One turning vector, and how many ticks it has turned
The counts run from 0 to 284.
[134 175 119 134 162  99 114 151 119 131  77 150 144 100 121 186 151 108
 133 113 146 162  51 148 135 137 136 109 137 158 141 164 131 108  80 127
 133 128 122 103 124 146 113 163 135 145  91 127  83 113 104 134 165 171
  91 135 100 127 151] => 134
[106 113 143 110 147  79 133  98 148 107 109 166 124  96 157 160 149 118
  98 180  87 125  72 126 129 152  98 128 112 111  92 188 139 106 112 104
  88 113 147 162 118 141 103  80 118 116 147 139 117 140 113 165 145 115
 143 141 123 176 111] => 193
[137 180 110 123 143  93 139 179 122 117  76 172 155  95 122 177 155 138
 132 131 175 131  79 153 126 118 142 110 134 122 114 171 110 129 105 115
 105 136 127 138 116 154 120 112 127 140 115 121 147 128 106 168 145 181
 109 142  72 167 152] => 151
[129 146 122  99 164 109 106 152 157  83  78 173 123 100 125 172 128  92
  96 154 105 159  74 161 121 168 110 153 111 152 127 161 117 129  81 136
  97 122 121 128 108 143 151 105 120 167 118 146 141 103 101 174 133 149
  93 118 106 164 132] => 158
[152  96 172 146 102 127  99 100 135 152 118 181 139 115 152 163 166 130
 150 132 107 152  80 127 106 142 118 127 105 113 129 193 111  90 145 129
  91 119 123 112 138 177 129 133 168 137 147 111  75 143  91 126 133 131
 100 113 172 149 106] => 58
[117 142 116 148 129 122 100 147 147 156  79 163 128 109  97 225 124 155
 112 118 100 169  68 143 142 145 134 158 123 148 129 149 103 129 114 139
 123 125 106 135 105 164  91 147 114 137 103 124 112 140 107 128 134 190
  97  89 125 100 132] => 264
[111 165 120  87 152  74 141 136 145 103  84 150 139  82 148 173 131 109
 101 180 123 136  80 164 112 163 115 122 116 111 125 167 117 102 113 124
  98 122 134 156 117 142 106  99 124 116 139 132 123 122 109 182 166 150
 130 101 104 172 137] => 21
[135 135 105 140 140 110 102 133 118 125 119 185 123 138  86 220 144 191
 136 134 146 150  86 126 129 111 125 123 109 124 101 152 105 126 114 122
 138 134 104 126 128 160 165 129 102 169  93 137 149 180 115 126 117 163
 122 119 110 130  81] => 267
[128 110 142 159  95 105 120 103 139 164 121 171 139 115 150 201 137 158
 141 149 101 146  54 118 131 120 110 135 115 134  92 166 132  89 120 118
 102 133 136 137 135 168  73 112 154 100 154 138  98 162 119 143 147 154
 125  93 146 127 103] => 72
[155 161 115 135 143 136  94 154 127 108  88 182 134 124 102 175 156 143
 128 120 147 155  84 155 105 132 131 113 111 137 139 167 106 134 109 145
 126 132 116  98 118 150 187 133 127 203  81 125 131 122  96 134 118 160
  87 143 101 166 123] => 140
[132 110 125 107 138  82 127 103 131 112 137 174 150  92 180 158 146 111
 134 181 103 155  67 135 116 142  99 125 103 130  92 169 146  86 115  93
  87 111 134 115 149 143 132  83 145 123 156 150 117 130 105 155 166 121
 128 139 148 180 114] => 194
[129 113 123  99 153  79 138 118 110 109 102 181 162  86 159 147 137 102
 125 162 131 153  70 137 136 141 126 132 122 118  91 181 121  95 118  99
  89  94 110 128 135 159 112 109 161 123 155 148 101 130  82 148 179 140
 126 138 143 156 129] => 38
[136 139 149 126  97 103 124 135 145 137  97 184 157  88 172 144 173 133
 116 147 109 119  93 148 112 142 129 120 112  89 113 198 139 102 158 114
 100 129 149 167 110 163 117  98 159 142 127 110 108 123  96 129 135 139
 133 128 143 208 133] => 197
[130 165 112 135 154  99 130 167  96 123  78 169 152  94 104 182 168 134
 142 116 152 135  72 130 149 105 138 110 145 139 121 177 119 126  92 103
 127 133 116 124 113 152 122 143 115 155  93 116 113 129  99 135 162 174
 123 168  82 136 150] => 135
[103 172 103 114 153  90 121 144 124 122  73 165 133 105 100 211 140 165
  97 163 110 133  70 134 159 115 134 138 138 128 114 157 162 112 103 112
 169 114 111 159 105 133 110 137 100 149 107 134 132 163 122 119 158 178
 141 135  97 146 130] => 273
[125 114 159 164  99 127 108 116 155 164  86 171 132 111 122 168 135 163
  92 130  96 135  67 126 107 144 127 142  92 103 129 196 106 133 147 155
 100 135 123 170 103 166 104 138 127 147 109 112 112 141 111 114  92 160
 115  87 143 142  98] => 76
[120 109 135 128 136  81 128  83 113 136 141 165 141 104 168 161 146 131
 146 164 125 133  51 120 114 141 108  87  89 113  92 181 116  82 118 102
  99 114 139 127 141 154 123 124 136 111 149 141  83 138 111 131 173 115
 140 129 154 153  95] => 210
[122  92 133 138 128 107 133 121 112 128 113 205 151  94 137 142 151 145
 134 137 157 129  89 118 128 119 121 114 115 107  88 205  85 133 142  96
  59 129 127 149 125 180 116  96 132 135 130 131 126 141  98 153 129 140
 136 154 128 157  93] => 201
[116 135 123 143 118 113  88 116 159 146 120 164 115 130 111 213 140 190
 106 153  84 154  77 143 104 140 123 132  85 107 120 145 123 107 125 146
 164 132 129 145 104 147 150 120 113 166  85 115 130 161 131 102 112 166
 128  82 141 153  91] => 253
[140 135 146 106 128  92 117 109 138 125 121 168 134 109 159 159 149 156
  96 174 124 115  76 136  85 153 112  95  77  76 110 178 115  93 157 146
 118 123 129 164 126 158 174 117 145 154 130 131 124 144 108 129 126 120
 141  94 150 195  85] => 50
[137 126 118 101 168 104 125 149 114  88  95 190 149  95 116 161 135 108
 136 138 157 162  87 148 131 147 124 135 112 137 116 177  68 147 111 122
  63 111 104 102 118 166 137 114 123 158 120 139 119 116  84 174 143 149
 100 145 108 134 125] => 13
[121 104 119 153 131 122  90 124 138 155 100 167 138 115 112 180 100 145
 109 124  88 186  34 144 130 147 127 154  98 157 115 165 111 141 113 141
 112 118  98 124 106 175 125 150 124 159 109 148 118 123 113  95 107 165
 104 107 159 110  99] => 93
[123 184 115 122 127 108  90 157 156 130  87 154 133 105 139 201 179 143
 110 150  95 155  87 161 121 136 134 130 131 143 136 152 183 104 105 119
 165 135 135 138 112 127 127 122 124 163  96 124 131 127 121 117 154 175
 111 140 114 184 151] => 132
[110  88 157 149 109 114 106  96 157 142 123 188 114 110 132 183 145 172
 120 144  88 137  95 103 135 130 101 145 103 114  94 196 104 122 130 110
  70 133 136 150 111 166  88  89 116 126 126 121 112 163 120 153 118 128
 127 127 133 139  83] => 218
[138 135 130 185 114 118 104 124 110 166 118 188 129 134 103 204 170 194
 162 105 143 136  66 111 123  93 133 103 119 121 106 174 112 107 118 118
 145 145 131 121 130 163 123 148 123 145  93 113 114 166 117 109 134 161
 124 135 113 131 100] => 105
[139 145 150 113 136 118 106 134 171  94  87 166 122  98 146 166 141 100
 103 159 107 156  79 169  96 181 116 143 100 130 135 170 104 127 108 150
  86 130 133 133 118 151 155  97 135 157 126 128 142 101 109 181 113 131
  83 102 127 172 119] => 173
[124 121 122 156 111 107 121 130 110 164 103 178 155  96 137 161 127 160
 126 125 140 157  59 148 118 137 143 110 102 113 107 187  79 138 156 123
 110 125 109 144 109 193 102 155 143 143 105 118  96 116  96  96 127 176
 130 109 156 135 110] => 231
[131 111 132 135 105 111 125 132 127 135  92 190 148 103 134 141 125 153
  97 139 125 136  75 138 118 131 140 130 101  94 111 192  93 140 170 141
  87 130 113 170  98 188 135 120 143 162 126 127 121 127  86 112  89 159
 127 106 154 163  99] => 60
[130 121 141 142 117 106  90  87 130 155 117 149 136 120 150 177 140 140
 119 159  73 156  36 134 111 151 122 118  88 131 127 164 155  81 120 132
 144 108 118 130 128 150 136 150 146 142 116 139  80 127 117  79 140 136
 115  90 175 138 100] => 83
[120 170 147 117 144 101 138 154 149 102  58 167 139  82 128 176 159 117
 112 143 137 120  79 144 122 134 119 127 143 115 128 186 111 121 110 117
  83 145 140 161 108 155  92  99 125 124 126 110 114 125 106 188 150 153
 110 127  82 170 149] => 167
[124 127 139 128  98 107 122 140 163 144  87 164 157  82 175 155 137 118
 107 161 103 148  75 159 102 154 129 141 108 109 115 178 121 121 154 128
  70 128 137 154 117 169  89  99 160 120 143 122 108 103 104 148 137 159
 110 101 143 174 146] => 198
[120 128 124 136 107 100  92 116 163 148 119 169 133 118 131 187 111 176
  82 162  72 153  71 152 115 148 126 129  76 111 115 152 122 119 141 136
 132 121 114 153  94 147 130 126 115 152  99 127 131 121 122  92 120 157
 139  80 154 161 101] => 238
[ 98 105 115 121 141  84 123  99 137 145 120 155 137  95 146 173  96 133
  98 164  95 162  37 141 120 165 109 121  89 131  98 171 108 107 114 122
 103 105 118 146 116 158  94 127 123 121 129 155 105 121 127 108 149 146
 141  87 157 131 103] => 224
[115 139 132 138 129 112  75 103 149 143 105 158 109 123 119 203 140 151
  90 145  54 174  71 136 123 165 127 141  82 126 137 154 148 101 114 147
 167 108 113 130 105 133 124 155 102 156  87 115 106 139 123  94 130 142
 110  97 150 132 108] => 254
